Rotation paths and how fast each direction turns (degrees per step):
Each turn is a multiple of 5 degrees from 10 to 175, or 0.
Each row of a path follows its step; steps can be skipped.
Path 1:
step 0: [-19  -8  13  -4   7 -16  20  -9 -21  23  16 -24  11   3 -15  43 -21   9
  21  20   3  14  13 -12 -19 -18 -11   5 -13  -1 -20 -10   1  -6   1  21
  -4  -6 -15 -23 -20 -15]
step 1: [-15  -6 -31   4  15 -24  -3  45   3 -15   7 -22  -4   2 -11  -1  21   2
   1  -9  -4 -12   5  24 -12 -14  -4  19 -12  -4 -19  -6  -2 -31  17  14
 -13  28  21   8  11   4]
step 2: [  8   9   4  -3   0  19   3  -6  22 -35 -20 -13 -11 -43 -13   4  20   2
  15  -6   5   6   2 -16  -9  12 -18  -8  24 -14   9  24  17 -31  -1  17
   9   9 -15   3 -23  14]
step 3: [  9  14  28 -21  32  15  -4  -2  -9  26  13 -12   9   2 -15 -11   7  17
  12  -8 -21  -7   1  -8  25  32  22  -9  18  18  -5   9 -19  -9 -25  18
 -16  10  -4   2  27   8]
step 4: [-17 -21   7  -6  -3   3   2   5  -9  26   0 -22 -10  -5  27 -15 -15 -24
  -3 -39   4   9  12 -29   9   8 -10  26  12 -14   1 -10  -7   0  -6 -14
  18   4  34 -27  -8  -3]
step 5: [ 29 -12   6  30   6  -7  28   2  28   6  18   2 -18  11  31  -7  -7  15
  -5   4  24   9  -5  18   5  33   6  13  -6   9  12   2  15   0  29 -17
   5  23   4  11   3  19]
step 6: [ -6  -5  18   9  23 -20  -4 -18  19   9   4   9  22  -7   8  14  13  -2
 -12  45   2   6   1   1   8   2 -27   1  19  17  -5  -4  13  25  -4  20
   2 -21  -3 -35 -26  16]
step 7: [-18   6  13  16  -1 -17 -13   2   8 -20  -2  10  46  20 -11 -21  26 -23
  10  -6   1 -15  10  20  10  -4  -2   4 -21  17  -5  10  -8 -11   4 -22
 -11   9  24 -17  30 -13]
step 8: [-10   4  -6  -2 -23   6   9  -2  -9 -31 -29 -21 -20  21   7  -9  14 -14
  14   0   2 -15   9   8  -4   2   8 -14  26 -12  39  21  24  10   1 -24
  12 -18 -16 -16 -15   1]
step 9: [ 21   5 -16  11  27  -2  23 -13 -17   4  27  -2  -4   4 -19   0   1  26
   6  -6 -13 -16 -29  -9  -2  10  15 -45   3  17   7  -8  -2  22 -12 -18
   5 -29   3   2  17 -15]
step 10: [-32   3   2 -16   0  -6  22  -9 -10  -6  13  -3  13   3  -4 -10 -24  20
  -7 -10 -12  17  10   3   8 -29   0   3  -9 -11 -14 -18 -29   8   3  -8
  21 -10  24  -7 -50 -22]
Directions:
[  0  -6   2  -7   2   0   7   7   2   3  -3  -3   1  -5  -9  -2  -7   5
   3  -3   7   5  -2   4   3  -5  -2  -3   2 -10   0   7   1  -1  -4  11
   2   0   6   7   6   2] => 35
[  5   3   2   7   3   5  -5   4   0   6   1  -4  -3   2  -2   2   2   3
   0  12   2   2   6   2   0   3   2  -6  -7  -5   8  -3   0  -6 -10   2
  12  -3  -6  -2   0   2] => 120
[-1  3  0  9 -8  2 -1  5 -5 -6 -4  2  7  5  9 -6  5  0  2 -7  8  2 -1 -1
 -2  1  0 -4  3 -6 -2 -2 -7 -2  6  5 10  6  1  5 -5  2] => 120
[  0 -11  -2  -3   2   5   7  -8  -3   4   5  -5  -6   7   7 -11  -1   0
   2  -4   2   0   3  -6  -8   2   5  -1  -5   2  -5  -1  -2   4  -3   1
   3  -9  -1   5   0   1] => 70
Path 2:
step 0: [  6  29  -9  -1   1 -13 -25  20  -9 -12  15 -13 -11 -10  18  -4  20  -3
  18  -1  -3   7 -18  24   5  25   4  15  14 -18  -5  12 -11  -1  -4   1
  -3  -9  11  22   5   6]
step 1: [-17 -20  15   4   8  -3  -2   5  -6   6  -2  14   3 -33   4  -6   7   2
   2  -8  14  17  -1   5   7  19  13   4   1  21  -5   8 -23 -13  11  10
  -5  15  16 -11 -40   5]
step 2: [-14  13  11  15  -4  12   4 -28 -12 -22  10   5  -9   9   8   4   6  35
   8 -28  -3   3 -25   6  -6   1   7   8  -5  11   4  15   2  15  12  -2
   6  -5  26  -5  12 -17]
step 3: [  6  -1   5  10  19  -7  10   3  -1  -3   7 -30   3 -17  11  15 -13   5
 -13  21  24 -19  -3  -4  -6  11   7   2  -1  -8  -3 -10  -1  12   7  29
 -25  18  24  -5   9 -22]
step 4: [ 12  12  15   6   5   6  -2   2  12  -6   5   5  -3 -21  -7   6  11  -9
  -2  -6   8 -37  -5  12 -11   7  -2 -40   7  11  -7  25  -5  13  -1  -9
  24 -10  11  16  -7  -6]
step 5: [-12 -15   5   3   7  26  10  24   6  -5  -7  -4  -7 -11   7 -10  23  16
   1  12  14   4   0  -7  -2  22  -5 -13  -4  -2  33 -20  -6 -14   3 -15
  14  10  18 -10  24   5]
step 6: [ 12  11  -7  15  20  11   0 -25 -18   3   8  12   2  -4 -29  -3 -14 -21
  -5 -15  -1  -3 -11  -5  -6   0 -15  -5   0  -3  27 -11   3  13   6 -10
  -6  19  29   6  -1  22]
step 7: [ -4  12  -2  18   1   9  11  15  22   5   2   8   9  -4  17  -2   4   6
  -3  15   0   1  15  -5 -15 -22   2  -2   8  -1   0  27  22  13  21 -23
 -25  31   2  -3  17   9]
step 8: [ 17   9  -4   9  11  -9 -23  15  -9  -2  16 -10  19 -18  -7  -2   3  -5
   0  15  -9  13   3  -8  -8 -15  -7   5  -1 -22   1   8 -33   7  19  -4
  31  -9   5  11  21   8]
step 9: [  8 -20  -9 -10  26   2  10   9   2   6  -1  -6  -3  15   9 -30  12   5
  17   0  15  -3   2  -5  -3 -12   2  10   8  17 -15   1 -22  -6  11 -26
   7  19  12   1 -30  19]
step 10: [  3 -13   4  13  -9  -2  -2  -5  -3 -15   4  14 -10  -5   8 -14 -16  22
  19 -23 -17  13  19  10 -10 -10 -18  10  20 -27  -5  -9   7   4   8 -11
  -2 -17  34   2   0  -7]
Directions:
[10  3 -3  0  4 -3  1 -1 -1 -3  0  7  1  6  1 -6 -1 -1 -4  6 -4  6 12  0
 -5  3  1  8  3 -2  6  3 -6  1  8 -8 -2 -1 -8  3 -1  7] => 35
[  6  -1   5   1  -6  -5  -2  -1 -13   5  -4  -8  -6  -2   0   0   2  -3
  -1   0   6  -2  -5  -2   1  -4  -4   8   1   3   5  -3  -9  -2  -5  -5
  -6   5  -2   8   7  -2] => 130
[ -2   4  -1   0  -1   9   9  -7  -6  -4  -7   3   2   0   1  -1 -11  -2
  -2   8   0   3  -2   6   0  -4  -6   4  -3   0  -8   0   7   4   3   1
  -8   0   4   4   6  -4] => 90
Path 3:
step 0: [ 15  -9  -5   0  15  -6  10  -8  27  21 -16  -4  -7   2   0  -6  -4  -2
   2  26 -18 -11  23   7  -2  12  10   9  11  -8  28   7 -20  15 -19 -19
  -1  -3 -30  11  13 -15]
step 1: [  3   3  14 -15  -1 -20   4 -23   5 -11 -14   6   4  15 -23  15  -8 -19
  -3 -10  -4  15  12  11   5  -4 -23  -7   1   2 -18   5 -39 -12  -1 -15
   7 -23   1 -10   4  29]
step 2: [  6  10   8   7 -27  -5 -18   0  -4  11   4  -5  -9  32  -1 -16  19 -20
  -9  20 -25   9  -2 -13  -4   0  11  -6 -20 -19  19   7   5   3  -1 -31
 -20   2  -7  13  18   9]
step 3: [  0   7   8  -3  -7 -21  10  10   6 -15   3 -10   6  -1 -23   4   3  20
   5 -31  -8  -1  14 -27   9  12   0   8  -2   4  15   9 -27  -5  42 -20
   0   5  10 -14   6  -8]
step 4: [ -9  -1  -5   3  -6   9  -8  15  32 -11   5   0  14  31  -2  -4  16  -1
  24  20  -9   3  -7 -20  27  29 -12 -21  -4  12 -18 -11  16  -1  -5  -9
   3   3 -13  -1  20  -1]
step 5: [-26   1 -10  10   1   8 -13  -4  -8  -5  33   9  13   1 -25   2   9   9
   7 -30 -10  10  21  -5 -10  -8  11   5  -8   8   1  -5  17  -9  11   6
 -13 -32  14 -21  13   5]
step 6: [  3  17 -12   0 -10  15   3  -7   1   5 -13 -10  14 -26   3 -15  -3  11
   1   3  10   0   3 -34  -6  13  -9 -12 -16  19  -4  13  37 -10  -5   9
 -23  30 -11  -3  13   1]
step 7: [-30 -16  25  -1 -20  12  22  -4  -6  15   8  -9   6 -22  -6  20  -7  17
  29 -10  14 -14   4  10  -4  -4  -8  -1  11   0 -17 -15  14   9  11   5
  -1 -18   3   5  11 -24]
step 8: [  4   1 -27   4   4  -3  -3  -3  15  -2 -11  -8   9  -3   4   2  11  10
   5   0  23  -6  -2  33 -12 -13  14   4  15  14 -17   6  32  22 -32 -18
 -17  17  -8 -12   6  13]
step 9: [ -1 -21 -18   4   2   5  11 -25  -6  29 -19  -9   2 -18 -14   4 -17   6
   9  -8  -5  12   1  15  -6  -9 -20  16  12 -12  25 -14  -9  10   4  26
 -14  -9 -13  12   5  21]
step 10: [ 12  -1  17  -7 -12  -4  -4  -7 -10 -14 -21  -1 -14 -16 -15   9 -20 -24
   1  14   1   8 -21  19  14 -17   3  -1   3  23 -24   6  -9   8  -6 -16
 -23  27   9  17   6  11]
Directions:
[  2  -5   5  -7  -6   6   2   1   6  -3  -3  -2  -5   4   2   9  -4 -11
   2  -4  -3   1   1  -1   2   4  -3  -2   4   6 -14  -9   1  -4   0   1
   2  -3  -1   6  -2  -4] => 120
[ -1   3   0   0   2   3   8  -4   5  -3  -1   3  -5  -2 -10   3   5  -9
   0  -5   3  -6  -3  -2   5 -11  10   3  -8   0   2   1  -3   7   1   5
  -2  -3  -2  -2   3  -9] => 155
[ -1  -3  -1   3  -4  -4   3   6   7  -5  -1  -3  -4  -1  -1   1  -4   5
 -11  -6  -9   6  -9   5  10   3  -2  -8  -5  -5   4  -2  -1   5  -2  -1
  -7  -2   4  -1  -3   2] => 45
[  6   6  -5  -4  -3  -1  -1   5   8   6   4  -2   0   3  -1  -1   1  -5
  -5  -5  -6  -3  -6  -1 -17  -6  -3   0   4   5   8  -3   5   1   2   3
   2   0   5  -1   2   3] => 115
[  0  -5   0   2  -1  -2   1   8  -1  -7  10  -7   4  -9  -3  -2   8  -4
  -1   3   2  -9  -2  -2   2   5   2  -2  -3   4   3  -5   1 -14  -1   4
  -2  -4  -4  -1  -3   4] => 40
[ -7   7   2   5   3  -1   1  -4  -3   1  -7  -1  -6   4   5  -1   2   0
  12   0   3  -4 -13  -5   0  -1  -9  -5  -2   4   4  -4  -4  -2  -4   0
  -3  -9   3   1  -3   2] => 135
